(in the rows, 128 means zero)
These are runs of 6 systems, one row a step. Runs of the same system follow the same rule from any start.
z859, trace 1:
[[127 160 133 160 112 125 133 165 151  79  62 137 147  87 148 153 123 180]
 [135 126  94 119 200 103 159  96 132 133 169 127 169 134 131 149 137  63]
 [106 131 139 130  51 153 159  84 146 158 121  76 111 130 132 115  93 149]
 [116 107 110 151 170  87 135 155 149 135 143 201 107 148 109 110 144 180]
 [185 160 124 107  98 172  99 116  96 107 166 121 124 168 155 116 148  87]
 [ 99 135 134 135 167 171 137 158 133 125  66 101 124  77 140  94 120 172]
 [147  95 134 123 166  99 103  99  95 170 154 167 159 124  90 129  96  75]
 [ 88 114 143 143  35 165 130 159 110 124 116  98 124 140 124 164 132 142]
 [115 104 110 118 198  54 114 145 148  90 100 132 103 155 125 129 147 136]
 [175 162 167 139  82 125 143 102 133 107 152 117 137 104 168 121 110  62]
 [ 89 105 108 122 141 147 183 147 164 157 126 113 113  63 114 131 168 165]]
z999, trace 2 (11 x 18):
[[139 142 180 145 152 154 131 156  99 134  46 154 137 121 157 115 113 169]
 [124 107 117 142 100 147  69 139 106  96 109  85 157  76 100 148  89 103]
 [ 66 145 154  51 141  96 136 122 162 129 121  86 129 143 142 152 146 106]
 [134 104 145 168 157  85 156 205 109  96 100 152 110 139 150 135 151 114]
 [142  66  99 151  98  96 125 117 148 134 196 101 115  93 120 148 111  97]
 [129 139 128  77 150  72 140  89 169 160 154 176 118 160 121 133 153 154]
 [159 145  95 191 107 150 139 167 102 108 133 193 132 157 118 118 140 162]
 [126 123  90 139 127 194 130  62 143 142 186  97 149 105 119 109 118 113]
 [144 170 169  99 147 141 149  72 117 148  71 141 125 157 134  90 132 136]
 [147 126 135 164  91 177 101 174  97 106  67 118 124  87 126 116 110 168]
 [ 89 127 125  69 145 145  79 118 133 126 148  71 147  89 110 123 107  88]]
z859, trace 3 (11 x 18):
[[ 87 142 105  81 163 146 117  96 155 169 144 145 177  98 105 147 117 162]
 [136 146 102 159  97 132 129  82  99 142  98 153 162 193  91 142  99 144]
 [105 113 100 180 152 137 152 175 118 112 143 112 115 188 178 120 106 147]
 [122 131 161  99 159 116 134 127 123 133 144 107  79 158 136  46 129  79]
 [177  96 175 143  96 150 123 152 108 146 108 146  93  61 122  97 139 137]
 [117 103 120  92 147 142  62 159 125 121 154 152 152  85  98 167 161 128]
 [127 167 127 103 100 119 101 105 114  98  60  99 174 134 106 175 111 114]
 [100 106 121 191 159  88 188 127 149 116 109 115 161 126 157 170  98 120]
 [101 115 114 120 103  96 173  95 161 145 198  97  99 163 126 108 130  85]
 [153 142 143 117  82 118 146 129 161 134 121 146  64 127 138  94 154 191]
 [180 148 114 122 178 160  94 126 132 107 166 191 141 109 139 115 168 141]]
z800, trace 4:
[[122 120 179  83 177 152 123 101 126 174 166 146 154  86 143 121 132  86]
 [117  78 107 111 105  91  94 108 110 153 141  99 114 196 120 160  94 135]
 [ 91 147  97 129 142 129 164 152 176  97 120  82 150  87 171 168 136 149]
 [125 174 177 125  87 112 145  97 126 107  79 169 151 149  97 138 157 105]
 [177  82  95 175 102 111 148 128 137 124 130 133  65 104 100  91 149 152]
 [134 171 103  89 171 156 134 125 129 149 180 139 156  91 118  83 118  86]
 [121 122 151 117 112 126 102 143  97 135 150 124  97 223 164 111 107 128]
 [124 101 126 161 163 153 143 136 128 115  83  64 139  83 176 141  95 136]
 [114 164 149 106  85 148  98 107 115 147  92 168 181 114  87 159 114 157]
 [136  76 104 145 153 111 139 138 141 130 121 162  84 150 108 132 190 185]
 [128 138 102 141 179 112 109 128 136  84 158 141 163  96 101 114 127  61]]
z702, trace 5 (11 x 18):
[[170 134  82 166 148 130 144  97 171  87 108 118 121  68 126 114 146 156]
 [150 139 132  96 128 164 149  88 123 131 151 137 100 141  98  86 205  87]
 [124 128 170 127 111  89 125 186 129 115 150 153  73 167 152  82 131 125]
 [129 154 154 100 178 106  95 153 114 132 145 166 185 128 169 160  91 104]
 [103  87 124 144 125 158 138 124  89 190  97 124 157 150 121 169  94 161]
 [140 126  87 155 114 126  94  93 159  83  74  95 125 110 111 134 105 185]
 [159 163 115 135  89 163 149  94 124 102 120 130 142  92  79 114 175  82]
 [133 107 153 126 104 134 151 152 127 136 163  95  62 119 142  61 135  91]
 [113 127 169  81 156  60  94 135 158 127 172 154 135 119 148 141 115 100]
 [ 90  89 120 136 153 133 142 181  98 167 139 165 167 133 125 184 131 140]
 [111 125  69 135 145 144 125 115 142 117 107  76 133 161 155 154 102 185]]
z403, trace 6 (11 x 18):
[[129 122  91 197 110 157 104 126 142 109 145 167 116 147 106  86 108 190]
 [155 170  99  76 142 105 149 179 113 156 127 164 162  87 116 160 141 127]
 [107 107 180 111 132 176 125 110 105 151 123 114 128 185 181 156 146 129]
 [115  92  87 167 167 122 122 119 123 150 115  95 131 112 106  87  48 138]
 [150 174 148  98  67  94 127 137 131  98 101 103 150  82 121 156 122  85]
 [108  99 154 137 121 180 100 124 122  94 110 132  84 158 106  93 196 141]
 [147 111 100 132 186  56 104 141 131 138 163 181 125 135 108 105  95 125]
 [108 134 188 131  92 127 183 142 152 146 148 143 147  91 173 173 142 109]
 [144  81  90 130 143 186 127  63 135 155 147  84 106 122 121 109 149 150]
 [120 161  82 121 118  64 103 117 154 104 108 129 158 150 114 161  81 156]
 [ 91 162 153 130 137 157 194 167 111 110  85 118 138 130 133 127 184  95]]
z403, trace 7, 11 rows:
[[121 111 148 146 153 109 105 122 157  79 155 128  91  99 109  66 153  79]
 [156 122 139 155  90  89 133 109 164 120 179 201 108 120 107 122 159 131]
 [122 109 109 113 144 135 168 140 166 158 173 161 120 102 151 160 184 176]
 [122 129  93 111 171 135 153  63 143 163 159 122 168 166 150 174 122 134]
 [106 159  94 156 113 133 187 119 133 132  88  75 146 153 152 136  83 150]
 [163 187  97 129 133 174 122 137  97  81  84  88 146 116 131  98 123 104]
 [146 159 141 137  93 149  74 166  75 105 108 167 126 174 104  97 116 129]
 [131 109 165 111 153 128 104 208  90 163 119 169 118  93 125  98 119 137]
 [138  63 186 103 129 120  91 111 113 169 154 129 134  99 138 159 116  95]
 [ 75  63 138 131  99 107 122  95 171 147 129  83 101  97 100 135 110 142]
 [123 129 105 112 146  70 140  80 182  87 110  97 117 103  96 136 164 105]]
z800, trace 8:
[[ 99  89 139 162  71 163 167  97 146 138 121 109 140  86 103 172 162 130]
 [123 156 101  79 137  69 143 121 154 147  98 142 111 112  62  99 139 146]
 [177 147  97 159 136 121 141 108 147  95 197 161 119 166 160 118 149 115]
 [103 130 139 136 121 164 160 168  86 123 128  76 116 126 125  81 125  55]
 [152 147 167 106 107 124  89 113 136 146 106 113 113 109 159  92  59 168]
 [145 103 105 146 151 178 160  93 107 182 123 138 162 142 146 170 132 164]
 [ 86 136  82 113 145 136  83 155 114  90  84 119 136 154  69 124 144 148]
 [119 130 169 179 144 102 119 160 166  88 145 202 133 108 156 125 130 146]
 [170  79 157 121 131 120 131 134  80 149 127 134 130  96 109 153 156  56]
 [104 100 114  82  97 120  83  99 169 144 182  86  98 111 110 114 109 139]
 [ 95 151 120 114 166  89 200 120 156 156 147 122 152 159 171 157 111 124]]
z38, trace 9 (11 x 18):
[[108 153 119  53 106 129 111 129 128 189 139 123 120 133 111 105  94 172]
 [151 135 140 124 148 144 124 138 141  83  94 150 141 110 159 186 199 150]
 [126 122  91 192 124 120 160 109 104 112 107 123 121 172  77  81 111  95]
 [ 94 158 148  85 147 153 116 156 153 151 162 110 121  88 158  77  89 137]
 [191  90 173 149 123 115  91 125 114 103 112 168 137  99 146 178 152 117]
 [ 99 101  63 156  81 123 142 127 114 148 139 107 122 173  79 129 100 147]
 [ 66 170 153  63 170 148 120 131 153 123 132 106 158 118 153 138 137 116]
 [182 122 161 173 129  67 169 129 126 103  92 164 117 129 147 135 144 100]
 [137 107  72 124  92 152 135 105 132 158 160  66  91 114 106  84  98 138]
 [117 151 170  66 135 162  67 127 128 118 148 170 145 127 127 137 175 130]
 [138  94 102 207 152  97 175 154 124 109 127 174 133 148 130 151 147 137]]
z999, trace 10, 11 rows:
[[114 170  89  92 167  79 130 170 154 117 149 175 137 146 127 137 146 157]
 [137 115 116 183 111 164 152 145 103 109 190 156 136 165 140 135 159  86]
 [130  89 110 152 152 133 170  38 156 169 142 109 121 130 130 109 111 140]
 [193 180 149 125 106 117 115  97 134 116  82 177 125 112 112  99 126 162]
 [116 130 101 113  82 209  82 158 101 124 121 114 124 116  92 124 152 161]
 [ 82 156 127  94 190 155 125 129 122 133 140  85 144 144 151  81  91  90]
 [139 120 205 149 117 125 167 147  96 143  84 131 141 113 170 153 114  94]
 [133  61 111 135 132  95  76 119 138 113  94  98 129  90 112 180 107 153]
 [ 89 168 127  86 112  65 109 140 174  84 148 136 124 143 107 126 144 107]
 [118 111 106 141 141 134 194 193 113 132 151 141 110 146 141 144 191 117]
 [176  78 104 170 158 114 125  88 133 143 187 123 109 135 151  99  91 105]]
z702, trace 11 (11 x 18):
[[118 133 155 107  83 186  76 137 122 151 141 176 145  97 102 137 135 174]
 [ 91 120 113 122 128 119 111 166  94  95  71  63 123 148  99 121 117  95]
 [159 140 119 155  61 116 140  98 153 121 183 113 151  99 158 163  98 104]
 [ 75 102 137 123 176 146 157 120 154 162 130 115 122  65  94  83 125 123]
 [168  79 102 100 134  68 127 121 133 120 135 114  86 154 125 170 181 123]
 [ 81 160 133 148 121 172 127 154 161  98 184 178 148 136 144 126 160 146]
 [121 158 102 115 181 100 182 142  99 151  89 102 129 174 135 101 103 105]
 [183 119 166 152 109 125 129  83 146 139 124 160 131 124 185 160 118 169]
 [111 120 126 136 175 168  77 118 104 120  93 164 139 123  66  80 132 136]
 [180 144 107  95  55 117 116 154  84 126 108 102 102 158 120 143 135 125]
 [ 83 148 186 155 100 160 112 130 155  92 141 115 155  83 160 114  95 102]]
z38, trace 12 (11 x 18):
[[ 92 179 131  90 127  76 131 117 173 111 130 108 101 157 118  70 106 125]
 [175 129 151 119 123 142 165 155 139 123 151 130 116  48 154 132 182  94]
 [169  75 115 149 118 148  98  82  90 147 161 141 100 189 108 107 132 120]
 [ 71 147  97 109 146 132 109 133 180 139 170 164 150 111 105 128 123 183]
 [154 128 138 137 190 131 159 136  92 134  76 147 181 101 137 170 139  94]
 [144 142 121 160 100 118 151  98 121 143  85 105 105 172 139  86  65 163]
 [110 140 138  86 109 150  85 147 158  95 102  97 112  55 112 110 146 149]
 [159 125 139 153 106 134 117 180  71  90 138 160 131 163 130 141 163  75]
 [ 63  84 120 173 127 132 146 109 164 141 188 104 117 152 144 110  88 131]
 [123 125 153  64 160  77  95 113 142 147 132 136 158  78 116 157 115  99]
 [180 135 114 134  81 111 189 132 106 152 110 138 126 156 149 179 149 147]]

Which system made each of these runs?
trace 13:
[[ 98 152 125  82 134 162 109 149 100 175 140 144 141 191 147 129 106 170]
 [101 140 146 195 161 161 132 137 116 113 122 155 190 116 152 131  79 114]]
 | z999
trace 14 (2 x 18):
[[122 105 132 177 194 160 112 118 127 108 172 136 123 149 158  68 105 103]
 [121 125 150 125 118 138 100 189  69 155 110 115 159 118 143 141  61 104]]
 | z800
trace 15 (2 x 18):
[[169 117 155  86 114  81 119  73 133 154  85 108 108  94  94 114 116 115]
 [140 130  58 138 104 139 154  90 156 157 195 128 131 139 127 137 121 162]]
 | z800
trace 16, 2 rows:
[[153 143  74 115 166 129 118 119 117 145 112 144 133  84  58  73 114 133]
 [141 126 151 116  99 160 111 139  86 181 136 148 170 143 161 179  92 143]]
 | z859
trace 17:
[[152 106  67  86 162 105 149 143 111 193 144 124 117 152 130 146 122 165]
 [ 97 161  97 122 162 157  98 114 146  61 140 103 156 167 147 139 149 112]]
 | z800
trace 18 (2 x 18):
[[144 195  73  99 119 135 165 138 108 128 121 127 175 120 102 158 148 101]
 [113 104 128 138 155 146 151  70 141 157 104  88 143 153 176 160  97 168]]
 | z859
trace 19, 2 rows:
[[127 107 104 132  74 131 114 151 135 111 110  59  70 130 132 104 110 164]
 [120 161 128 109 172 118  76 120 140  82 107 161 166  89  81 118 140 106]]
 | z403
trace 20 (2 x 18):
[[134 176 133 178 111 142 151 160 137  63 119 110 121 147 188 102 119 114]
 [158 153 149 119 161 125 144  72 120 172 147 146 156 120 135  91  78  83]]
 | z702
trace 21, 2 rows:
[[116 106 118 149  83 108 139 167  89 131  88 148 125 181 100 175 149 148]
 [109 126  76 159 162 128 127 122 186  90 182 104 139  95 154 121 110 137]]
 | z999
trace 22 (2 x 18):
[[144 134 150 133  68 151  89 186 107 113 111 152  84 127 119  88 132 168]
 [139  93 145  94 189 123  74 151 108 149 135 180 144  87 101 136 143 125]]
 | z403
trace 23 (2 x 18):
[[132 126 157  99 169 142 148 109 131 192 154 196 135 107 112 101 144 138]
 [134  89 134 109 154 109  93 172  98 121  82 127  87 179 138 138 155 168]]
 | z702
trace 24 (2 x 18):
[[126  96 169 121  91 172 145 125 134 111 115  81  96  85 139 136 192 103]
 [130  97  86 130 154 112  60  80 151 109 165 139 107 159  84  90 121 145]]
 | z403
trace 25 (2 x 18):
[[127  93 134 127  97 136 176 128 157 122 164  65  79 101 158 127 172  96]
 [116 177 134  90 121 104 152  71 147 154 115  92 143 119 112  96  76 100]]
 | z800
trace 26:
[[189 128 122 101 133 150 148 110 127 158 136 144 108 146 175 146 168 180]
 [ 90 113  86 151 166 154 107 129 125 135 137 127 186 147 146 172  85 160]]
 | z403
trace 27 (2 x 18):
[[124  93 115 170 153 132 164 147 117 147 132 177 126 180 152 160 150 176]
 [127 135 110 122 132 150  88 107 127  90 175  95  98 184 138  73 126  93]]
 | z859
trace 28:
[[107 151 108 181  83  99 167 125 190 109 149 149 140  91 117 129 104 154]
 [154 151  78  84 142 113 176 116 137 156 174 140 121 171 137 144 171 136]]
 | z859
trace 29:
[[142  94 141 140  75 166 133 141 133 161 149 107  85 122 172 123 114 181]
 [122 123  88  99 171 136  79  99 139 129 113 122 178  74  91 154 109 144]]
 | z403
